0: [132 200 191  81 123 122 172 166  49 128 125  97 214  54  90 133 142 142
 150  59  76 188 190  85]
1: [126 170  95 196  69 157  87 140 163 141  92 202  98  96 130 155 150  94
 172 168 155  95  21 175]
2: [156 127 193 140 139 143 149 108 152 105 123 142 179 154 176 100 151 125
 103 137 128 122 148 158]
3: [142  74  86 148 114  79 143 111 157 146 224 118  90 120 107 135  81 122
 145 108 192 167 135 140]
4: [110 103 140 128 106 186 125 218 128 105 161 141 117 109  87  86 139 100
 141 150 125  85  71 120]
5: [155 107 139 113 133 101 174 159 134 133 157 117 137 159 136 123 127 169
 112  95 148 132 139 146]
6: [116 114  97 122 162 144 124 110 136 117 151 128 120 126 147 115 109 123
 125 106 115 159 153 129]
7: [127 114 165 121 144 156 142 104 178 142 105 158  79 118 215 118 146 125
  95 190 131 128 103 132]
8: [138 137 164 132 105 119 138 139 205 122 156 149 155 126 184 111 125 102
  76 146  85 134 155 136]
9: [135 169  91  93 179 143 146  40 187 157 145 126 126 139 141 137  98 134
  82 168 105 121 158  75]
10: [143 217 108 151 102 142  71 113 164  84 187 174 179  78 147 146 107 118
 144 102  88 167  83 153]
11: [ 94 187  60 152 106  78 155 141 160 147 149 118  74  42 167 149 124 111
 130 191 118  90  79 140]
12: [126 166 142 121  62 134 133 119 173 136 121 185 195 135 131 154 145  66
 136 119 135 151 118 159]
13: [131 189 137  38 113  78 215 116 163 158 151 155 171 151 136 140 165 108
 135 167 149  97 146 151]
14: [130 140 183 144 114 156 123  67 144 108  72 137 176 150 108 136 133 103
 131 135 108 154 159 174]
15: [149  83 109  92 171 140 106 136 120 135 140 125 124 141 104 142 124 144
 188 165 146  63  99 103]
16: [139 193 131 137 136  99 105 188 128 106 149 132 167 112 115 127 145 124
 119 124  83 116 135 130]
17: [144 179 135  49 120 139 154 132 156 147 176 171 198 108 141 136 106 197
  76 122  87  93  92  56]
18: [139  92 119 142 160 142  79 111  58  55 159 117 137 147 125  74 103 164
 157 114 159 155  32 136]
19: [165 108 134  91 175 180 107 157 126 116 152 148 156 127 159 104 132 165
 165 109 117 121 107 123]
20: [ 96 113 102 162  94 102 148 123 107 145 147 115  98 107 107 130 110  95
 132  95 175 153 109 156]
21: [111 170  81  73 124 124 163 103 151 143 166 112 121 110  97 153 102 131
 145 143 122 114 100  96]
22: [104  95 154 123 102 160 162 103 166 138 132 126  98 121 146 116 111 116
 111 141 154 188 119 145]
23: [128 121 116 142 158 116 151 131 105 168 102 105  86 104 166 141 164 171
 142 152 144  88 138 101]
24: [147 123 158 126 187 158 110 164  91  98 154 110 144 119 145  79 140 145
 138  96 121 176 155 101]
25: [163 210 168 137 127 131 159  96 178  97 155 136 149 151 120 102 167 137
  74 142 135 156 165 157]
26: [137 137 116 220  93 112  82 118 166 119  43 127  86 148 140 132 107  90
 118 138 114 171 184 222]
27: [124 170 183 146  96 194 134 124 125 121  67 175 163 120 140  98 202 107
 134 122 118 156 110 133]
28: [143 143 139 110 129 140 157  73 119  95 105  94 160 170 140  97 138  80
 132 125 113 192 159 125]
29: [ 96 113 136 123 120 178 108 107 154 160 117 162  99  99  86 138 125 101
 161 152 152 131 121 123]
30: [136 214 206  94 123 122 151 158  59 114 104 116 231  70 108 117 137 128
 147  59  57 190 191 113]
31: [136 118 111 128 153  71 156 115  91 167 167 107 104  87 102 162 110 190
 172 105 167 141 146 121]
32: [ 61  87 124 122  90 135 102 195  93 161 113 167  99  68  54 132 136 144
 145 136 178  64  64 113]
33: [127  88 184 121 106 108 102 130 136 144  77 115 154 145  77 111 124 139
 136 200 121  79 182 149]
34: [113  70 139 153 142 150  89 119 109 115 130  94  83 137 114 109 124 141
 143 153 146 125 136 121]
35: [122 108 127 110 174 136 121 114  85 121 130 104  80 150 137 113 128 156
 123 125 143 174 135  91]
36: [102  80 108  65 129  94 138 143 132 153 136 127 136 130 121 163  94 129
 168 139 164 105 118 136]
37: [128 103  85 130 132  84 128  88 151 124 125 117  79 227 117 102 113 116
  96 141 125 117 174 141]
38: [126 110 138 153 160 157 121  64 101 112  94  81 130 160 169 104 150 156
 108  99 113 208 174 118]
39: [171 145 134 113 196 162 114 135 109  97 167 131 151 113 153 130 135 170
 149 108 141 122 107 121]
40: [106 154 120 108  97  78 117 138 150 123 137 132 166  97 128 153 118 137
 132 137 114 108 134 143]
41: [166 131 150 140 160 154 158 103  70  98 122  85 114 169 136 123 131 180
  97  71 138 172 129  85]
42: [128 159 152 108 150 122 176 153 115 141 152 105  79 162 133 115 154 169
  78 152 161 114  90  76]
43: [130  38 141 133 174 150 121 174  86 115 112  70  86 150 151  76 120 157
 172 134 149 146 149 118]
44: [136  99 128  98 134 101 139 164 140 119 158  95 167 138 112 126 114 139
 141 124 124 122 172 121]
45: [134 154 152 111 152 120 167 135 115 153 132  97  91 160 129 123 157 165
 100 141 154 135 132  70]
46: [156 142 119 171 111 116 106 175 130 146 139 173  83  84 195 185 116 162
 186  55 145 158 105 146]
47: [120 119 129 103 155 130 125 120 117 122 138 123 113 135 137 119 130 123
 127 127 132 174 148 118]
48: [106 105 162 129  89 109 125  77 123  87  84 131 187 164 146 126 128 117
  93 102 117 160 130 179]
49: [119 158 148  82 113 105 156 122 139 144 143 147 162 128 116 156 116 168
  80 136 139  94  93 104]
50: [151 107 140 110 170 107 141 188 131 139 161  95 137 120 149 122 129 173
 106 134 115 101 176  70]
51: [138 168 123 172 131 125 107 118 130 104 177 146 166  99 144 115 136 115
  87 110 126 155 101 122]
52: [ 99  88 102 126 101 123 184 158 133 150 149 125  83 126 137 121 178  80
 131 149 171  96 119 119]
53: [128 126 136  40 127 137 202 173 159 199 192 145 166 114 130 131 137 131
 161 118 151 112 139  78]
54: [163 109 155  93 145 181 134 118 175 126 192 167 146 133 149 113 118 146
 114 106 153 152 111 108]
55: [ 98 147 149 135 120 134 119 121 143 146  62 168 125 129 143 134 157  97
  89 175 119  72 103 135]
56: [ 74 106  66  86 110 131 125 165  92 148 163 171  84  85  90 120 107 140
 186 129 195  73  15 111]
57: [135 121 140 157 111  95 138 142 136 124 143 101 141 117 137 124 126 140
  85 123 103 134 153 142]
58: [154 134 144 120 132 120 165 160 137 103 151 122 136 156 149 113 148 131
  97 112 124 131 136 134]
59: [156 219  96 229  67 118  75 107 168 103 107 161 163  84 120 195  85  64
 164  79  81 181  95 206]
60: [113 195  78 201  73 140  98 225 149  92 188 138 104  36 102 128  92 100
 115  79  99 165  86 163]
61: [125 126 125 103 148 143 114  99 112 122 118 113  99 136 126 117 126 118
 134 167 123 160 119 102]
62: [110 148 154 149 103 148 153 169 108  98 126 101 186  45  59 168 135  46
 113  90 102  89 176 146]
63: [100  60 118 133 111 113 161 149 116 155 122 138  81 159 165 107 179 103
 138 130 180 119 139 138]
64: [ 92 133 125 139  61 101 189 118 142 145  72 114 115 145 127 139 167  52
 100 150 131 126 159 159]
65: [140  98 153  79 149 137 136 188 159 189 111 122 139 137 117 140 153 145
 134 169 118  65 196  98]
66: [147  84 123 148 107 113  79 165 126 127 120 139 149 182 116 116 111 131
 124 110  94 120 171 138]
67: [115  76 134  99 157 110 109  83 137 148 124  89 141 153 119 129  80 162
 132 121 133 160 193 141]
68: [111 181  78 183  30  74 116 187 129 139 115 159 129  88 147 189 127  97
 122  52 116 178 134 173]
69: [150  60  75 149 127  76 121 113 146 139 249 114  89 140 105 137  77 149
 148 127 196 136 114 135]
70: [123 176 101  93 142  89 165 122 143 163 175 115 105 137 100 149 111 154
 104 128 121 112 139  91]
71: [135 124 194  84 129 128 159 106 138 133 103 110 197 161 112 152 140 130
 121 120 153 142 194 145]
72: [143 141 123 152 107 117  64 147 124 101 107 123 155 161 102 113 102 106
 114 119  71 122 162 139]
73: [ 96 109  75 124 151 132 115  62 119 151  98 114  55 153 118 111 104 124
 154 182 113 141  95 106]
74: [145 111 159  74 152 126 148 121 154 150 143 145 160 147 139 141 131 170
 124 124 161 109 127 123]
75: [107  78 133 134 115  62 118 126 123 111 132 100 136 145 141 137 108  91
 121 133 146 110 163 168]
76: [ 93 120 128 108 119 146 140  86 176 169 110 129 106 119 143 126  99 103
 107 170 123 144 148 102]
77: [140 173 105  80 149  82 170  84 193 163 180 134 118 138 142 132 117 151
 101 176 109  82 168 113]
78: [140 130 108 160 141 128 116 131 114  80 186 110 125 134 133 102 110 130
 112 100 136 145 107 131]
79: [110 111 135 145  85  55 131 110 138 129 118  98 172 126 135 136 101  69
 124 128 142 133 186 161]
80: [135 187 168  55 111  60 225 153 153 150 144 161 173 159 146 129 190 124
 119 163 138  91 163 147]
81: [ 97 133  96 159 118  72 116 177  59 102 125  86 104 119 120 117 125 140
  96  97 128 137 102 125]
82: [149 121  93 173 131 157  84 116 141 130 115 152  81 179 125 121 132 136
 147 179 155  91  29 144]
83: [121 108 114 145  92 115 110 170 159 135 151 152 138 105 145 164 132 122
 139 127 142  93 101 147]
84: [132 135 218 114 120 132 140 160 138  81 130 130 189 137 125 108 141 134
 112 146 141 139 136 147]
85: [ 96 117  90 161 119 121 101 134  87 108 144 124 130 112 104 129 118  98
 132  77 159 164 119 164]
86: [118 117 135 148  98 134 124 132 156 128 128 136 160 133 156 107 137 102
 129 124 126 153 149 150]
87: [107  78 198 106 131 160  72 127 141 136  88 164 130 137 135 100 123 158
 137 210 139 106 100 130]

[121 124 149 110 114 131 150  84 139 119 106 114 158 164 134 129 129 101
 131 113 131 189 173 133] 28 47 86
[118 101 156 119 121 125 148  73 108 103  42 113 144 184 173  64 157  78
 122 137  90 183 190 175] 28 48 14
[142 120 160  91 122 131 169  92 138 115  93 104 170 166 156 120 149  89
 140 133 112 164 164 142] 28 71 14
[ 96 110 110 140  54  71 133 213 135 135 151 120 121 105 110 164 108  84
 118 118 139 104 134 142] 83 40 20
[171 157 119 119 186 133  58 158 144 134 205 171 131 107 136 151 103 204
 127 105 135  85 109  99] 39 19 54
[118 109 146 112 143 145 143 121 177 134 100 160  97 130 211 115 145 115
  99 187 130  90 112 144] 7 55 76
[173 122 164 147 163 162 153 109  67  92 128  75 112 163 134 130 130 182
  77  67 140 157 130  77] 41 35 38
[ 98 176 138 114 127 128 177 162  76  84  77 104 102 111  98 164 156  72
 109 154  89  54 112 113] 55 62 64
[124 166  85 197  52 158  79 145 169 152  92 208  87  72 120 175 130  81
 172 152 150  96  13 158] 1 82 83
[116 107 168  80 115  84 158 183  87 142 123 134 122 137 114 143 148 169
 129 105 162 148 153 155] 5 44 58
[127 111 146 116 157  98 108  98 124 160  69 111 124 140 102 134 124 150
 157 162 129  91 183 136] 33 67 23
[168 155 149 149 159 150 169 102  72  92 106 105 114 166 159 110 150 175
  76  75 130 163  84  73] 41 45 35
[124  75 161 106 116  94  95 112 155 137  81 127 149 147  83 117 114 125
 147 206 122  75 177 161] 33 87 75
[120 143 133 192 106 110  84 141 103  96  45  86 179 126 112 137 136  67
 159 168  82  92 164 168] 72 14 79
[161 163 139 158 130 152 127 107 189  91 203 164 117  94 144 118 131 140
  74 129 136 134  97 131] 51 54 78
[126  88 105  95 162 133 142 122  88 130 131  98  92 147  92 128 134 134
 181 177 173 104  90 103] 15 61 34
[106 133  77 174  85  90 134 163 150 120 133 128 111 127 145 126 140  67
 121 135 115  97 108 162] 83 86 52
[127 122  92 144 102 128 130 172 129 128 168 142 125  94 134 130 123 113
 136  95 131 107  99 127] 83 78 20
[136 108 159 121 109  75 138 187 170 155 151 164 131  98 161 139 145 165
  98 151 149  80 143 159] 83 40 57
[125 139  99 142 140 171  84 166 104  91 209 156  83  91 136  88 105 159
 142  98 150 168  58 118] 78 18 39
[134 205 108 167 121 156  81 155 142  73 199 175 128  72 161 133 123 136
 140  94 103 183  50 126] 10 51 60
[ 81 104  63 118 128 154  93 152 100 174 169 176  66  49  77 163 111 117
 192 106 180 115  80  99] 56 32 29
[150 158 159 111 139 153 172  89 122  98  95  93 156 156 135 125 143  92
 121 117  96 172 180 125] 28 14 71
[119 166 188 153  94 177 123 123 125 113  87 153 180 101 111 126 178  99
 118 126 110 142 139 137] 27 14 86
[114 155 133 107  85 133 124 118 165 160 143 180 191 138 105 158 120 111
 137  85 151 159 129 135] 12 86 40
[121 175 179 150 104 183 115 110 103 105  72 141 179  97 109 119 179 101
 119 118 102 159 132 122] 27 14 86
[121 190 102 180  38  80  97 174 131 128 100 168 131  87 157 185 121 109
 127  68 121 185 121 191] 68 59 46
[165 210 157 150 137 128 141 102 183  92 157 140 147 142 130 103 148 146
  86 124 125 177 168 152] 25 58 2
[142 137 102 172 128 120 132 124 138 109 122 112 105 199 127  82 149 107
 118 182 148  90  60 141] 82 61 78
[135 169 155 139 147 165  86  91 156 129 113 157 191 104 101 141 105 108
 142  90  71 166 187 133] 14 72 86
[148 122 169 114 100 157 114 163 149  95 154 163 208 112  91 122 121 105
 153 139 122  85 127 162] 84 83 86
[153 198 124 143 117 150  90 147 148  71 211 161 159  95 156 129 109 128
 121  94 109 166  61 144] 10 51 78
[127 152 132 177 123 111 106 140  92  96  42  83 176 133 106 132 138  67
 161 139  67 118 192 168] 72 14 79
[127  61 153 100 146 101 101 123 125 143  90  89 153 146  76 103 107 152
 160 180 122 100 203 134] 33 67 44
[ 88  67  71  75 116 123 136 170 114 166 169 172 105  90  88 145  97 122
 205 128 187  63  59 100] 56 36 32
[100  99  52 139 119 133 152 111  91 149 141 113  89  90 117 127  82  77
 172 111 108 156  87 103] 20 85 73
[119 104 153  49 130 133 178 152 168 192 161 133 160 120 132 134 129 118
 140 146 162 107 161  93] 53 74 65
[ 81 106 188 118  95 190 150 110 162  96 127 180 134 129 168 103 143 115
  26 102 153 166 105 143] 22 2 86
[108 105 148 157  56 144  75 201 184  96 136 224 161  18 124 158 116  90
 129 133 126  67  81 201] 83 1 4
[133 127 104 164 128 117  91  71 103  94  78  83 136 156  77 115  95 101
  95 117  52 122 188 132] 72 66 14
[115 111 116 107 155 139 123 119 109 120 135 119  95 132 136 119 114 132
 133 123 127 167 136 118] 47 6 35
[112 162 162 134 102 193 114 127 115 112  97 156 175 110 115 103 172 102
 134 111 126 164 110 128] 27 86 14
[128 141 139 141 163 175 117  59 108 107  98  83 125 142 148  79 135 140
 113 141 116 188 147 116] 38 61 28
[158  86 137 172 159 149  94 165  83  87 147  93 141 127 150  95 109 135
 161  70  99 173 184 129] 24 78 6
[140 117  96 170 134 170  86  95 162 126 111 160  67 172 123 121 135 127
 150 203 170 100   4 156] 82 1 73
[119 176 117 133  81 138 145 104 177 152 153 171 187 115 110 154 116  90
 127  83 124 145 128 126] 12 86 40
[119 135 101  80 101 145 213 112 144 187 145 161  99 137 117 130 157  88
 132 125 184 101 114 117] 52 53 21
[132 157  97 125 180 146 140  78 106 124 121  83  95 138 127 102 119 134
 128 162 106 143 112  78] 61 35 73
[100 154  95 149 110 105 191 146  67  67 120  59 120 109 132 118 156  70
 140 110 104 149 102  97] 81 78 20
[135 140 136 139 168 149 124  55 103 101 100  77 143 165 151  83 146 158
 104 101 111 193 160 108] 38 28 41
[141  88  86 106 164 147 108 137  92 125 128 116 112 140 100 130 130 129
 203 162 146  77  79 128] 15 34 36
[142 141  79 141 147 123  91  83 103  94  96  97 142 165  71 119  88 115
 122 115  46 120 191 131] 72 66 6
[128 169 176 145  98 185 128 101 128 137  98 154 151 117 102 116 169  94
 128 135 132 138  97 117] 27 14 29
[100  99 128 133  61  89 190 136 147 144 101 103  91 126 127 128 143  59
  91 159 131 112 160 166] 64 52 75
[128 146 141 173 128 110 107 162  99 101  23  71 192 135 130 140 148  62
 165 153  33 105 210 164] 72 14 79
[127 130 164 107 150 119 168 132 110 159 133  89 103 173 107 127 149 162
 110 131 177 140 135  56] 45 42 35
[143  94 117  82 158 126 119 146 107 136 126 112 117 137 106 144 120 151
 177 173 132  59 109 112] 15 36 23
[142  98 137 126 135 111 148 124 162 114 129 134 106 170 152 100 147 151
 107 157 125 116 133 147] 58 5 57
[164 158 130 162 111 153 133 138 173  88 192 170 113 105 157 116 140 132
  69 103 123 141 104 146] 51 78 58
[131 150 136 142 139 116 112  76 172 106 165 108 170 112 113 106  93 143
  75 136  90 141 183 131] 57 6 8
[164 221 103 241  65 108  76 108 158  99 112 152 175  78 126 202  81  57
 142  65  93 191 112 210] 59 68 10
[116 171 135 106  68 136 139 108 176 154 134 188 177 128 125 153 134  78
 130 101 137 148 120 143] 12 86 40
[134 185 100 147 129 150 124 100 137 132 151 145 168  99 111 151 129 134
 127  59 107 126 112 115] 51 6 10
[130 131  78 155 126 179 114 138 137 152 136 159 102 110 176 122 152 118
 126 103 100 117 105  93] 6 83 86
[171 128 168 131 171 104 126 170 118 114 119 100 158 183 164 102 154 175
  57 154  68  86 198  92] 50 58 57
[105 147 149 124 102 191 113 102 126 142  71 179 151 115 121 113 161 111
 149 111 117 159  95 130] 27 29 14
[124 152 188 138 113 182 106 104 128 136  77 169 169 106 109 122 149 124
 148 144 121 146 112 132] 27 14 29
[ 98 133 142 129 118 108 128 141 149 119 115 127 139 152 116 125 117 109
  65 105  99 152 166 133] 57 86 58
[121 130 133 142 153 158 121  74 104 104  98  85 118 148 154  92 136 149
 108 111 107 187 153 115] 38 35 47
[ 86 103  51 115 120 164  82 122 102 168 159 171  81  69  51 166  93 126
 210 108 168 114  62 105] 56 29 32
[117 164 137 132  67 148 142  95 185 154 121 183 174 144 114 153 141  67
 128  92 134 146 131 163] 12 86 14
[143  95 129 101 148 100 127 125 141 118 156 106 139 167 106 121 130 156
 145 150 151  96 150 154] 44 5 74
[138 118 178 148 122 159 113  61 145 105  74 137 143 161 121 103 124 111
 138 137 122 174 160 188] 14 48 28
[159 132 148 158 164 136 158  87  70  99 124  80  98 158 136 125 127 184
  87  98 157 161 108  78] 41 35 45
[177 128 170 182 174 155 107 108  65  71 125  76 191 117  95 118 141 149
 187 113 100 139 161 121] 24 39 41
[127 179 105 167  34  79  96 170 146 152  90 185 126 103 171 180 117 111
 126  95 122 182 108 201] 68 46 12
[181 113 155 145 161 160 156 115  66 105 111  91 115 177 154 118 130 175
 112  71 126 172 123  87] 41 35 38
[ 71  98  54  61 119 129 132 171  93 165 153 182  70  84  96 149 117 133
 207 136 197  52  44 115] 56 32 36
[129 176  89 153 155  98  84 144 129 115 129 143 115 152 142 119 137 143
 132 164  58  69  99 107] 16 72 40
[ 68 152 125 141 103 187 114  98 146 132 102 178 117  53 137 117 139  73
 151 177 143 152  63 127] 29 1 55
[122 149 144  73 118  94 161 124 144 131 140 138 159 126 105 143 130 171
  90 148 146  87  83 111] 49 74 40
[152 114 131 127 129 101 153 179 133 116 139 126 131 142 160 108 143 142
 103 108 115 111 132 143] 58 5 57
[114 117 127 128 160 116 125 101 112 121 123 109 104 144 140 128 124 135
 136 134 133 168 154 121] 47 35 61
[131 156 132 185 120  98 107 143  88  91  44  79 176 132 102 140 135  69
 152 125  67 115 189 159] 72 79 14
[141 114  95  92 171 130  99 132 129 167 103 133 111 133 123 151 109 152
 176 165 102  81 139 104] 15 23 36
[115 119  83 132 122 180 112  90 195 141 161 181  36 154 207 116 126 113
  86 174 180 165  55 151] 7 22 82
[149 203 114 138 155  81 116 102  89 110  73  99 178 179 112 158 120 140
  91 109  49 104 168 103] 72 16 57
[ 73 109  60  76 122 124 131 156 105 155 175 176  88  91  87 146 101 111
 200 117 196  67  39 114] 56 32 36
[153 117 113 140 151 162  93  46 147 122 139 116  95 167 111 114 114 154
 130 166 165 165  94 123] 61 73 34
[127 109 147  38 122 127 198 149 173 198 192 138 164 121 131 129 132 128
 149 140 172 106 156  93] 53 74 13
[128 164 177 150  89 195 112 128 107  93  75 162 184 114 126 108 171 106
 114  84  82 178 132 131] 27 14 86
[155 125 144 103 133 149 165  98 124  94 132  82 164 155 130 104 132  93
 132 111 112 178 173 124] 28 47 58
[107  86 105 120 140 177 103  62 204 148 131 173  22 169 217  91 112 130
  82 199 191 177  71 161] 7 22 76
[156 167 132 159 127 161 125 116 172  87 190 165 132  85 142 119 134 132
  53 126 116 133  99 125] 51 78 8
[100 164 107 121 101 120 145 132 145 141 122 124 104  58 167 144 130 113
 136 174 104 111  87 100] 11 40 21
[168 142 169 153 142 156 152 113  67  80 116  77 145 188 130 115 135 177
  80  53 137 191 122 100] 41 38 24
[144 122 121  93 154  89 124 161 124 122 154 104 183 141  70 148  88 169
 137 103 113  85 143 116] 44 40 5
[138 160 131 152 124 124 112 135 130 110 166 157 162 113 139 115 142 112
 125 108 140 147  96 139] 51 78 86
[151 100  98  82 172 118 112 120 106 147 125 115 121 149  83 154 121 141
 212 154 150  54 111 127] 15 36 74
[153 123 129 160 132 119 136 184  87 109 111 125  66  99 202 105 161 173
 120 143 116 117 104 130] 23 58 81
[154 115 186 139 121  96 134  91 150 115 138  98 186 179  98 133 114 140
  84 104 130 146 224 154] 71 67 57
[110 167 120 101 123  87 146 107 126 112 144 119 143 122  97 152 127 156
  94 146 142  86  73 108] 49 21 70
[144 121 155  93 126 147 182  73 129 103 122  91 167 148 138 104 135  88
 131 121 120 186 173 130] 28 71 47
[136 164  96 154 121 114  97 198 126 129 180 156 135  87 144 118 138 149
 151 128  80 120  84 100] 16 83 51
[ 94  86 188  99 100 182 117  93 192 145  86 186 127 150 182  99 135 104
  81 179 127 140 123 133] 7 76 87
[143 165 141 144 119 139 113 132 143 105 169 165 167 102 146 125 140  96
 122 111 141 143 108 151] 51 86 12
[120  79 165 132 119 107  52 140 127 126  72 124 151 129  62 117 101 134
 159 172 101  83 174 145] 33 66 72
[157 147 137 163 127 159 122 113 185  89 193 165 120 105 155 116 138 137
  67 118 134 136 110 138] 51 54 78
[110  88 151 112 107 133  96 140 162 162 119 168 111 156 130  96 128 103
 120 152 136 145 172 155] 86 47 76
[162 231 139 147 127 118 168 109 174  78 166 141 128 154 120  87 160 137
  84 138 127 168 131 154] 25 58 51
[106 119 109 132 116 126  92 168 121 149  91 159 121  86 114 160 120 118
 173 157 123  71  76 132] 83 32 29
[138 192  61 161 135  96 105 116 120  84 168  90 106 138 129 119  89 133
 124 118  59 164 119 110] 78 6 51
[135 140 173  63 139 133 163  76 122 162  84 132 162 133  65 182 132 159
 132 118 146 102 164 127] 71 74 49
[127 226 141 116 164 118 114 155  83  90 110 103 154 121  82 155 138 129
 118 123 105 131 104  94] 16 61 40
[140 175 157 109 137 127 178 140  99 140 117  97 108 158 129 122 163 162
 105 124 132 140 130  71] 45 42 58
[139 123 168 152 127 142 118  62 147 114  73 132 152 161 125 115 124 112
 139 137 121 166 158 170] 14 48 28
[180 184 126 210 145  71 141 123  90  70 105  53 169 116 173 126 110 155
 102  45  26 162 202 127] 57 72 38
[151 148 160 127 148 161 122  32 134  94  79 118 164 185 166  89 144 100
 112 122 103 173 159 123] 28 38 14
[149  94 102  94 161 133 120 140 100 133 133 118 109 143  97 135 129 138
 189 155 143  60  97 111] 15 36 34
[131 156 122 172 116 150 117 119 157  75 187 159 114  87 145 119 129 123
  73 107 132 148  83 138] 51 78 10
[123 102  97 137 100 117 120 179 160 158 162 149 115 104 137 170 115 131
 125 114 144  99 110 136] 83 40 36
[159 125 145 131 153 151 150  84  79 102 117  93 114 162 132 138 129 186
  92  76 152 178 103  99] 41 35 38
[133 138 127 157 138 125 151 174  77 117 111 119  47  54 183 119 170 172
 121 155 123  94  80 109] 23 42 81
[ 86 167  50 122 110 135  74 162 112 148 129 175  57  77 121 155 100 156
 163 143 145 102  23 135] 56 1 32
[116 151 145 111  73 146 141 122 177 155 118 182 184 138 130 148 153  69
 140 106 138 139 137 147] 12 86 14
[158 142  95 163 116 100 104  83 103 103  97 100 142 163  86 124  99 108
  91  95  66 141 202 136] 72 66 57
[119 171  59 194 125 119  93 112  75  62  57 117  94 153 139  78 154  84
 183 165  83 113  64 192] 82 73 72
[149 170  79 154 117  94 116 109 101  91  91  92 152 160  86 126 101  96
  99  92  36 121 196 143] 72 66 57
[132 210  97 191  26  95 103 168 140 120 119 185 142  99 149 176 133  92
 113  47 129 188 116 197] 68 59 12
[121 117 155 118 146 143 148 110 187 144 104 155  88 116 193 134 134 114
  94 193 135  93 120 133] 7 55 76
[175 129 160 136 169 161 161  98  65  90 142  72 110 158 117 125 130 162
  95  54 145 173 133  77] 41 35 24
[150 137 154 101 141 148 171  91 118  98 114  86 161 158 134 107 143 102
 130 108 115 178 170 122] 28 47 71
[142 159 106 129 152 125 170 123 141 163 175 105 119 135  82 142 129 149
  74  67 140 141 194  93] 70 5 45
[150 142 131 106  79 141 136 134 183 163 158 200 170 143 154 146 123  98
 130  92 138 134 114 162] 12 86 83
[135 199 117 105 153 108 161  85 140 153 132 123 118 149 128 156 131 159
 114 113 107 142 149  96] 70 45 9
[125 222  98 197  22  86 107 161 130 118  88 174 129  97 161 187 137  83
 114  53 111 203 118 201] 68 59 12
[130 116 155 122 153 171 132  80 110 123  92  93 124 152 149  86 137 154
  91 121 114 170 166 114] 38 47 35
[110 167  94 197 102  96  75 150 171 141 121 168 131  62 175 176 139  99
 130 137 118 100 130 159] 83 40 11
[138 157 104 147 136 103 103  86 104  87 102  77 157 161  75 119  88 123
  94 105  35 141 198 116] 72 57 66
[112 118 122 132 168 131 158 140  77 132 102 101  85 118 143 111 170 107
 151 154 122  95 119  76] 23 61 45
[ 88 158  87 159 109 120 129 115 114 127  70 101  90 127 133 122 139  88
 136 141  96 178 120 111] 61 47 73
[130 159 176 146  81 176 130 141 146 119 100 158 179 101 129 135 175 101
 112 101 110 143 135 124] 27 86 12
[163 224  80 236  59 132  77 114 157  88 111 153 160  76 118 190  79  64
 168  72  75 185  86 196] 59 10 68
[133 152 132 145 159 147 137  75 114 106 103  78 139 154 157  80 148 151
  86 112  87 175 169 107] 38 28 41
[143  83 181  58 158 181 151 113 188 207  98 167 108 160 136 116 147 122
 139 190 140 104 171 103] 65 76 74
[128 110  97  99 154 121 138 162 109 126 143 113 113 126  88 130 129 136
 171 157 120  53  95 104] 15 36 21
[124 150 106 198 109 111  72 159 151 141 127 148 134  70 176 176 145 108
 115 119 125  91 156 142] 83 40 57
[129 144 137  97 100  87  62 142 169 158 116 199 189 147 127 179  69 140
 161 116 139 123 135 166] 40 83 12
[142 112 118 160 133  87 128 106 171 155 117 137 110 126 175 128 129 149
 101 135  99 117 164 139] 57 86 6
[172 102 138 185 172  90  85 106 127 102 157  64 146 183 110  78 108 157
 135 190 144 138 174 136] 34 67 44
[128  82 155 121 125 104  92 123 126 136  87 106 155 138  66 112 108 140
 156 182 116  92 189 152] 33 66 44
[106  79 102  87 125 103 125 143 121 134 154 121 120 117 122 169  92 130
 167 137 161 111 112 126] 36 15 83
[114 200  93 185  29  86  98 191 120 132  93 179 115  82 161 194 121  92
 152  82 112 183  96 191] 68 59 46
[148 134  72 173 131 113  94  90  97  87  93  79 138 165 102 124  84 103
 111  89  44 135 185 140] 72 66 6
[141 136 148 131 181 164 139  49 101 142  90  91 110 130  86 135 152 145
 146 165 141 118 146 101] 61 35 34
[105  87 110 127 116 171 117  76 201 135 148 181  33 159 218  86 115 130
  88 202 192 171  46 161] 7 22 82
[134 133 158 145 147 148 110  46 158 112  80 134 143 170 117 129 123 113
 124 158 118 145 167 170] 14 28 2
[118  72 131  92 138 129 120  88 138 150 113 112 146 159 115 130  75 136
 155 139 129 152 177 140] 67 47 6
[110  91 193 128  67 149 114 146 167 156  67 178 131 106 155 145 144 118
  94 154 148 101 112 154] 55 87 83
[151 221  97 240  61  97  77 114 164 110  84 158 148  93 130 195  94  65
 160  98  86 169  96 213] 59 68 10
[129 137  83 139 137 157 109 112 133 150 126 143 121 129 162 119 134 109
 123 108 100 122 122  95] 6 47 61
[144  96 102 107 150 127 127 159 105 136 138 118 104 138 107 135 126 141
 177 140 134  73  99 128] 15 36 34
[142 106 170 149 131 148  98  81 134 114  82 124 164 167 118 113 116 123
 141 127 127 155 157 164] 14 48 86
[139 114 142 130 133 121  97 115 152 114 120 131 148 143 147 122 111 115
 116 151 108 137 150 150] 86 57 47
[134 159  57 106 145 115 107  99 136 163 137 169 124  91 118 155 106 149
 166 136 110  58  83 128] 21 15 40
[103 100 129  82 147 122 135  48 141 165 123  95 136 150  86 140  82 140
 134 149 141 144 179 119] 67 76 47
[ 78  88  61  90  97 137 135 171 102 147 170 172  78  81 113 131 106  96
 187 121 179  71  43 115] 56 32 36
[130 129 125 167 126 110 138 174  63  87 102 105  89 110 176 123 176 139
 119 113 118 118 107 137] 81 23 58
[140 189 143 143 117 186  59 124 162  86 167 170 163  91 154 146 102 121
 129 130 105 160  85 128] 10 51 54
[103 108  80 121 105 134 121  99 124 143 134 152  79 170  96 131 129 137
 129 159 215 129   9 133] 82 56 73
[130 175  17 160 124 129 131 123 172 149 188 184  47  53 157 164 137 148
 163 118 160  90  49 138] 11 1 83
[118  96  88 136 101 130 116 185 140 156 151 149  90  97 146 164 121 137
 131 132 151  88  80 121] 83 52 36
[155 212 102 240  85 129  72  81 170  97 116 147 176 102 114 194  87  83
 169  77  98 172  91 200] 59 10 68
[151 114 142 101 141 125 143 187 138 136 156 120 139 118 152 121 135 164
 109 138  99  96 154  87] 50 44 58
[129 153 136 120 152 102 148 103 113 119 118  84 107 146 121 113 115 181
  72 135 119 122 137  87] 45 42 35
